(in the rows, 128 means zero)
One turn moves each row of this set onto another row. After a few examples, where does it send each row asked below?
J_818: [130 117 127 108 116 146 128 126 136  99 125 114 121 120 115 119 112 124
 128 114 143 125 143 165 127 125 106  64 115 118 129 130 136 145 127 117
 131]
J_964: [135 123 120 112 127 142 130 147 117 109 120 118 127 123 124 128 118 125
 134 110 142 124 129 138 131 118 112 155 108 127 121 128 153 157 127 106
 118]
J_160: [102 112 121 140 111 143 126 124 143 115 133 113 119 120 122 134  79 124
 145 125 122 120 142 165 133 131  82 124 112 104 120 134 119 142 137 117
 133]
J_186: [147 115 136 133 111 148 109 149 111 134 143 120 120 119 120 129 108 118
 139  99 118 123 126 159 137  99 121  89 116 115 125 126 144 143 124  98
 119]
J_315: [129 112 130  98 114 145 123 141 129 120 136 127 117 123 115 142 112 122
 141 124 113 127 118 137 124  87 118 116 115 100 119 130 119 163 132  86
 125]
J_119: [143 116 136 129 114 148 110 150 114 131 140 122 120 120 118 126 107 118
 132  99 121 123 121 157 133  98 121  89 113 118 126 124 139 138 123  95
 120]
J_702: [126 114 121 126 113 144 131 103 119 120 113 125 123 126 117 124 124 115
 141 113 124 118 129 172 127 144  93 134 118 116 118 122 113 164 123 104
 124]
J_804: [144 116 141 137 116 150 110 148 114 132 141 119 120 118 113 128 106 116
 139 103 121 122 123 159 131 100 121  91 113 120 125 120 145 143 124  94
 122]
J_750: [146 115 115 111 113 144 125 138 126  86 140 101 119 125 114 137 111 119
 129 115 113 122 131 150 128  97 107  92 114  71 117 131 154 168 123  94
 108]
J_988: [138 122 116 108 120 140 131 148 115 112 121 120 126 123 130 131 120 126
 133 109 139 126 131 139 136 118 111 152 111 123 121 133 152 156 127 109
 116]
J_306: [100 112 118 134 112 143 124 128 145 114 131 116 118 123 122 130  77 125
 137 123 124 119 136 161 131 128  82 123 111 106 122 134 113 136 136 114
 134]
J_960: [134 113 120 125 114 139 127 144 124 108 131  99 122 125 125 130  76 116
 124 112 114 122 123 172 132  82  77 128 120  92 134 131 154 157 127 105
  98]
J_651: [126 116 126 130 115 147 125 138 123  98 134 122 116 121 120 127 127 121
 132 117 127 128 131 172 128 149  59 122 124 112 118 132 113 163 121 104
  96]
J_714: [149 112 125 125 113 145 117 155 110 105 134 105 122 119 116 126 132 127
 139 124 118 122 134 162 130 133  85 121 114  63 119 125 134 154 124  99
 127]
J_529: [124 115 118 120 114 144 131 105 120 119 111 127 122 129 117 119 122 114
 133 111 127 119 125 169 126 142  91 132 117 117 120 124 107 159 122 102
 123]
J_953: [143 114 120 116 122 147 114 159 116 100 129 108 122 124 111 114 127 126
 122 121 124 121 121 155 123 129  85 121 110  68 121 122 123 144 121  92
 130]
J_828: [125 113 121  98 120 147 121 108 119 120 126 109 119 119 114 128  66 116
 125 117 132 120 128 153 127 140  83 133 112  97 123 129 139 154 132 102
 118]
J_990: [148 117 120 108 117 141 125 129 138  93 131 109 115 128 116 120  88 109
 117 128 123 130 129 160 120  96  88 144  94 119 126 135 154 146 128  95
 101]
J_707: [121 116 122 108 117 142 121 148 135 120 123 115 116 122 115 130 124 121
 131 114 133 118 129 152 126  75  74 112 106 113 121 132 170 149 132 109
 123]
J_544: [128 112 116 120 108 141 131 105 117 121 113 128 123 128 123 124 125 117
 139 110 122 121 129 171 132 143  92 131 120 112 120 128 109 161 123 105
 122]
J_450: [139 109 134 145 105 136 139 162 112  96 120 113 122 114 126 137  80 121
 148 111 125 122 142 171 139 113  90 104 114 124 119 131 134 161 135  99
 130]
J_565: [135 114 120 125 123 148 128 132 132 101 132 105 119 120 119 135 102 114
 136 131 132 120 133 162 127 134  95  58 117 109 120 127 132 159 132 102
  95]
J_520: [134 115 117 122 122 146 127 132 133 101 130 107 119 121 121 132 102 115
 132 129 133 121 131 160 128 134  95  57 116 109 122 128 128 155 131 101
  94]
J_124: [138 122 121 116 122 141 131 145 115 112 122 117 127 121 128 133 120 125
 140 111 140 126 135 141 134 121 111 154 110 124 119 129 158 161 127 110
 117]
J_52: [137 110 126 132 104 134 138 167 113  94 118 121 123 119 131 131  78 123
 133 105 127 124 135 167 140 109  89 100 114 123 121 136 121 153 134  96
 127]
J_299: [142 115 131 133 126 151 115 153 116 101 133 100 121 118 102 119 127 123
 135 129 125 117 126 160 117 134  88 126 109  74 118 114 135 153 122  92
 132]
J_291: [127 114 139 111 119 150 124 136 130 119 138 121 117 120 106 145 110 119
 150 130 115 125 119 141 119  90 121 121 114 105 117 123 129 169 132  85
 129]
J_495: [104 111 116 132 107 140 125 127 142 116 132 116 119 122 129 134  80 126
 141 123 121 121 140 162 137 129  81 122 113 101 122 140 114 138 137 118
 130]
J_847: [140 118 118 110 123 149 123 139 132  81 137 101 119 127 106 128 107 117
 119 115 120 119 121 146 121  95 109  94 109  80 119 126 148 162 121  86
 112]
J_41: [140 116 126 111 111 142 124 116 122 113 130 112 122 120 117 136 142 123
 141 117 113 124 126 170 130 130  63 103 113 114 126 124 106 151 135 115
 115]
J_383: [137 118 134 121 120 149 123 113 124 111 130 107 122 118 106 135 140 119
 147 122 117 120 124 172 122 131  64 109 110 122 125 115 110 155 134 112
 119]
J_197: [124 118 130 133 118 149 125 137 125  97 134 119 115 121 115 127 126 120
 134 119 130 127 129 173 124 150  60 123 124 115 118 127 115 164 120 102
  97]
J_320: [124 117 126 128 119 148 125 139 126  95 133 121 116 123 116 123 125 121
 128 116 129 129 126 171 126 148  60 123 123 114 119 130 109 161 120 101
  97]
J_557: [122 116 124 111 115 142 122 146 133 121 124 115 117 121 116 134 125 121
 136 115 131 119 133 153 127  77  75 112 107 111 120 131 174 152 133 111
 122]
J_583: [142 117 124 122 121 151 124 134 129  83 140  95 118 121 103 136 108 115
 133 120 117 118 130 152 120 100 110  98 111  79 116 123 161 171 123  90
 112]
J_231: [155 114 114 105 104 134 126 130 131  97 133 112 116 126 128 127  94 114
 123 126 116 134 139 162 131  97  84 139 100 110 125 144 156 148 130 102
  95]
J_635: [133 111 134 107 108 144 124 137 124 123 140 123 117 120 117 151 116 122
 155 127 109 128 127 142 129  91 118 116 117  97 116 130 130 171 133  90
 124]
J_427: [133 114 120 124 126 149 128 132 134 100 131 106 118 121 117 132 100 113
 133 131 134 120 130 161 124 134  96  58 116 112 121 125 130 157 130 100
  96]
J_354: [127 113 123 103 116 146 122 105 117 122 129 106 118 117 114 132  68 117
 134 118 130 120 134 156 129 144  82 135 112  96 122 129 146 158 133 103
 118]
J_215: [128 113 118  97 112 144 122 108 116 123 128 110 119 119 121 131  69 119
 130 115 128 121 135 153 133 141  81 132 113  92 124 134 141 155 134 105
 116]
J_524: [133 115 128 112 112 145 128 123 132 102 127 112 121 119 117 123 115 124
 136 115 140 124 150 168 130 127 104  64 117 115 127 131 143 149 129 120
 129]
J_458: [131 115 121 126 120 142 127 144 126 107 130  98 122 126 119 126  72 114
 121 113 118 120 117 171 126  81  78 129 118  95 135 127 151 156 126  99
 101]
J_111: [153 115 125 119 111 140 127 125 133  96 135 103 116 122 117 130  92 109
 134 132 119 131 141 166 124 100  86 145  98 116 123 133 167 157 131 101
 101]
J_448: [133 113 134 142 115 140 138 164 118  90 116 115 121 117 119 129  74 118
 135 111 132 119 130 167 131 111  91 106 110 131 121 126 126 154 133  92
 133]
J_792: [135 119 129 110 121 147 122 118 127 109 127 113 122 122 109 128 137 120
 132 117 118 121 115 167 121 128  64 107 109 121 127 119 100 146 133 108
 119]
J_410: [129 118 132 115 117 148 127 123 135 100 126 110 121 118 110 121 112 122
 136 117 143 121 145 168 125 126 106  66 116 120 127 126 142 149 128 116
 132]
J_784: [121 117 125 113 119 144 121 146 135 120 123 113 117 122 112 131 124 120
 134 116 133 117 130 154 123  76  76 114 107 114 120 128 173 151 133 109
 122]
J_274: [133 114 124 132 117 142 128 141 124 108 133  96 121 124 120 131  73 114
 129 115 115 120 122 174 128  84  79 129 119  95 133 126 157 160 127 103
  99]

J_315 goes to J_291
J_750 goes to J_847
J_784 goes to J_557
And these:
J_186 goes to J_119
J_231 goes to J_990
J_818 goes to J_410
J_450 goes to J_52
J_828 goes to J_354
J_964 goes to J_124
J_651 goes to J_320
J_702 goes to J_544
J_458 goes to J_274
J_792 goes to J_383
J_306 goes to J_160
J_953 goes to J_299
J_427 goes to J_565

